In the rows, 128 means zero.
The rows of T fall into a few groups, and each row is roughly a mix of its group's hidden directions; some rows fit no group.
T, 139 rows:
[[148 144 124  89 151 116 168 142  84 105]
 [174  96 126 119 121 103 181 121 116 117]
 [125  98 117 147 127 119  69 121 151 168]
 [145  96 102 155 131 148  85 109 148 165]
 [127 152 116 136 126 177  69 133 108 130]
 [ 77 156  92 117  82 119 120 123 121 126]
 [111 178  99 116 137 134 106 172 103 114]
 [122 112 125 161 132 149  85  85 143 164]
 [138  96 118 151 113 131  71 142 128 169]
 [126 119 104 156 187 166 105 117 135 121]
 [168 148 155 107  76 115 133 117  99 124]
 [159 158  93  98  80 121 107 133 136 113]
 [ 99 164 139  75 146 113 156 128 150 141]
 [149 124 176 101 128  79 143 144 108 147]
 [136 141 175 115 113 132 174 101 164 137]
 [120 149 158  93  92 124 134  98 119 173]
 [168 177 133 106 151 173 128 127 122 131]
 [137 142 106 179 137 182 102 134 122 130]
 [171 132 153 140 108 100  95 112 119 172]
 [163 111 121 160 155 180 101 128 132 145]
 [144 112 125 128 161  95 112 119 185 156]
 [174 117 138 127 139 161 149 108 121 179]
 [115 127 122 133 120 124 100  85 168 178]
 [120 136 159 106 147 117 187 154 112 104]
 [126 170  68 133 147 155 129 137 130 105]
 [169 138 158 129 136 155  76 104 114 142]
 [105 128 102 117 119 178 173 118 126  95]
 [146 112 157 126 153 157 180  94 142 141]
 [133 101 130  97 111 103  89 133 135 181]
 [ 91 100 143 111 143 104 170 134 121 170]
 [108 145 145 122 166 148  73 158 114 117]
 [130 118 140  94 149 100 123 144  65 114]
 [140 105  90 142 139  83 116 121 172 148]
 [150 136 147 109 117 103 107  78 136 173]
 [107 150 159  94 142 159 109 154  95  99]
 [103 157 127 108 156 108 144 173  95 103]
 [148 113  97 121 102 129 169 133  81  98]
 [112 135 147 126 149 116  80 118 163 175]
 [118 154  74 103 110 133 140  85 139 144]
 [101 125 152 121 145 132 196 137 104 118]
 [100 154 151 131  67 134  96 118 126 115]
 [ 94 120 109 162 112 152 116  98 157 168]
 [179 116 118 113 153 146 140 110  81 146]
 [133 173 166 106 118 107 154 134 101  95]
 [ 87  99 149 117 164 113 157 107 150 154]
 [107 140 143 107 123 136 191 140  98 156]
 [141 108 130 127 142 115 112  98 163 190]
 [128 128 144 118  73  77 113 127 126 156]
 [ 80 152  95  88 109 151 123 127 107 117]
 [142 151 115 128 170 103 128 151 102  77]
 [148 132 177 119 135 112  94 121 116 178]
 [ 68 131 151 129 135 108 128 150 152  91]
 [112 174 131  78 140 128 141 140 103  95]
 [105 150 113 104  91 141 173 126 115  90]
 [107 118 113 101 138 135 190 164 117 120]
 [172 103  97 170 126 132 114 128  88 125]
 [164 125 166 116 156 103  91 146 102 148]
 [177 152 128 138 104 111  98 137 116  82]
 [138 113 104 115 146  76  86 108 156 139]
 [165 142  87 130 100 110  76 128 122 127]
 [107 102  60 148 129 137 115 115 141 145]
 [126 139 118 125 164 112 174 182 125 145]
 [ 75 154 125 135  92 168 120 121 106 129]
 [150 162 156  97 104  91 160 124 109 107]
 [170 111 168 145 163 104 105 134 143 151]
 [123 105 132 169 148 171 141 107 171 139]
 [161 129 123 107 108 161  87  93  96 119]
 [ 92 169 107 143 119 140  74 121 128 113]
 [118  87 137 155 137  67 150 139 123 126]
 [133 111 111 138 106 115  87  91 154 173]
 [132 148 164 118 151 171 174 144 118 107]
 [156 126 157 128 159  85  89 138 147 152]
 [124 108 135 177 138 170  86 144 143 118]
 [154 155 177 143 133 167 115  97 121 146]
 [124 161  68 126 141 146 135 135 137  87]
 [131 149  90 128  90 122  76 149 114 109]
 [114  96 121 151  95 155  90 125 153 164]
 [153 144 124 116 167 158 173 146  99 109]
 [120 103  84 137 106 111  87 104 137 164]
 [124 154 124 137 174 179 112 115 104 151]
 [134  88 126 162  97 112 109 107 167 156]
 [132  85 137 173  86 120 107 118 149 109]
 [ 88 149 100 149  92 137 137 143 116  84]
 [ 92 134 165 109 116  84 144  99 153 140]
 [ 90 110 133 163 128 115  80 124 152 160]
 [143 144 176 114 168 143 117 159 117  95]
 [103 112 134 140 163 124 174 152 110  87]
 [150 139 116 108 146 127 159 188  97 119]
 [134 130 135 120 132 112 198 156 141 101]
 [143 159 164  99 105 138 175 125 112 102]
 [138 104 116 139  85 122  97 128 126 186]
 [116 116  99 166 125 160 161 135 139  81]
 [143 123 150 105 143 106  95 109 138 188]
 [ 96 158  97 134 125 106  71 116 120 140]
 [141  96 107 150 159 118  82 126 135 170]
 [ 96 128  73 114 102 150 154 133 141 100]
 [157 159  78 163 121 165 130 120 137 129]
 [127  96 141 147 139 138 113 112 158 191]
 [116  82 129 159 165 105  94 154 137 133]
 [128 163 144 103 153 149 177 123 104  97]
 [150  87 138 169  91 148 131 146 160 119]
 [103 122 156 103 127 135 190 146 131  99]
 [166 133 104 127 149 152 144 149 122  70]
 [180 122 120  75 111 139 120 116 106 147]
 [108 138  76 145 137 161 136 140 134  81]
 [112 125 113 140 120 175 177 122 138  88]
 [120 126 116 162 156 141  97 168 112  84]
 [143  96 160 158 122 128  71 137 137 150]
 [123 141 106 124 145 174 153 161 101  89]
 [148 136  75 149 131 121  81 160 120 120]
 [173 140 184 131 117 151 137 101 145 134]
 [127  97 175 135 135 114 104 134 131 183]
 [161 164 156  92 157 142 128 129  89 126]
 [117  96 144 154 135 138  98 119 190 122]
 [117 100  81 153 132 120 104 109 155 167]
 [ 98 137  83 136 119 177 145 147 141 101]
 [168 142 178  99 131  88 117 126 129 143]
 [127 113 111 143  88 104  78 115 130 166]
 [133 122 192 111 131 106 160 116 111 154]
 [101 141 104 101 111 132 166 149 116  78]
 [128 154 189 121 153 150 158 106 132 127]
 [130 122  86 113  93  79 115 120 107 156]
 [148 147 109 119 148 154 157 161  92  88]
 [121 128 160 148 143 173 139 143 145  76]
 [167 105 122 141 114  92  93 110 140 169]
 [ 96 113 131 134  86  88  91 127 161 126]
 [134 105 171 117 127  82 152 141  92 148]
 [ 87 137  78 138 102 148 139 135 117  91]
 [ 93 111 131 138 145  72  98 117 160 136]
 [ 91  94 109 137 116  97  98 114 166 149]
 [137 123 142  80 130 141  89 103 118 173]
 [156 121 151 120 108 123 118 125  64 159]
 [ 90  94 147 112 128 112 167 140 124 172]
 [108 131 125 156 169 139 128 116 150 187]
 [ 99 160 145 122 121 155 142 155 114  73]
 [116 123 154 100  87 144 173 122 139  90]
 [125  95 110 170 143 180 139 109 147 138]
 [102 120 166 117 161 127 183 145 126 110]
 [133  76 159 147 123  82 121 115 103 122]]

Here is one row of each group, with its name. Which group are the others in?
[119 141 135 126 143  97  61 149 113 149]
<135>
[191 109 116 122 103 158 138 155 115 124]
<34>
[121 129 141  85 130  84 168 106 121 159]
<104>
[132 150 125 109 147 151 177 156  97  95]
<15>

[121 143 125 107 106  71 104 115 144 168]
<135>
[143 109  97 136 117 115  98 109 116 189]
<15>
[128 145  56 123 100 139 114 135 132 109]
<104>
[137 176 129 123 106 181 157 129 116 108]
<104>
[167 129 138 138 118 108  67 105 130 153]
<104>
[133 125 105 150  96 145  67 134 145 154]
<34>
[149 141 151  95  87 107 159 118  88 135]
<135>
[124 100 111 162 177  96  99 103 125 127]
<104>
[151 148 173 104 103 114 166 127 105 156]
<15>
[165 115 114 112 143  97 187 117 114 135]
<34>
[174  83 120 154 158 114 127 118 148 154]
<135>
[143 112 133 120 123  67 124 132  92 166]
<104>
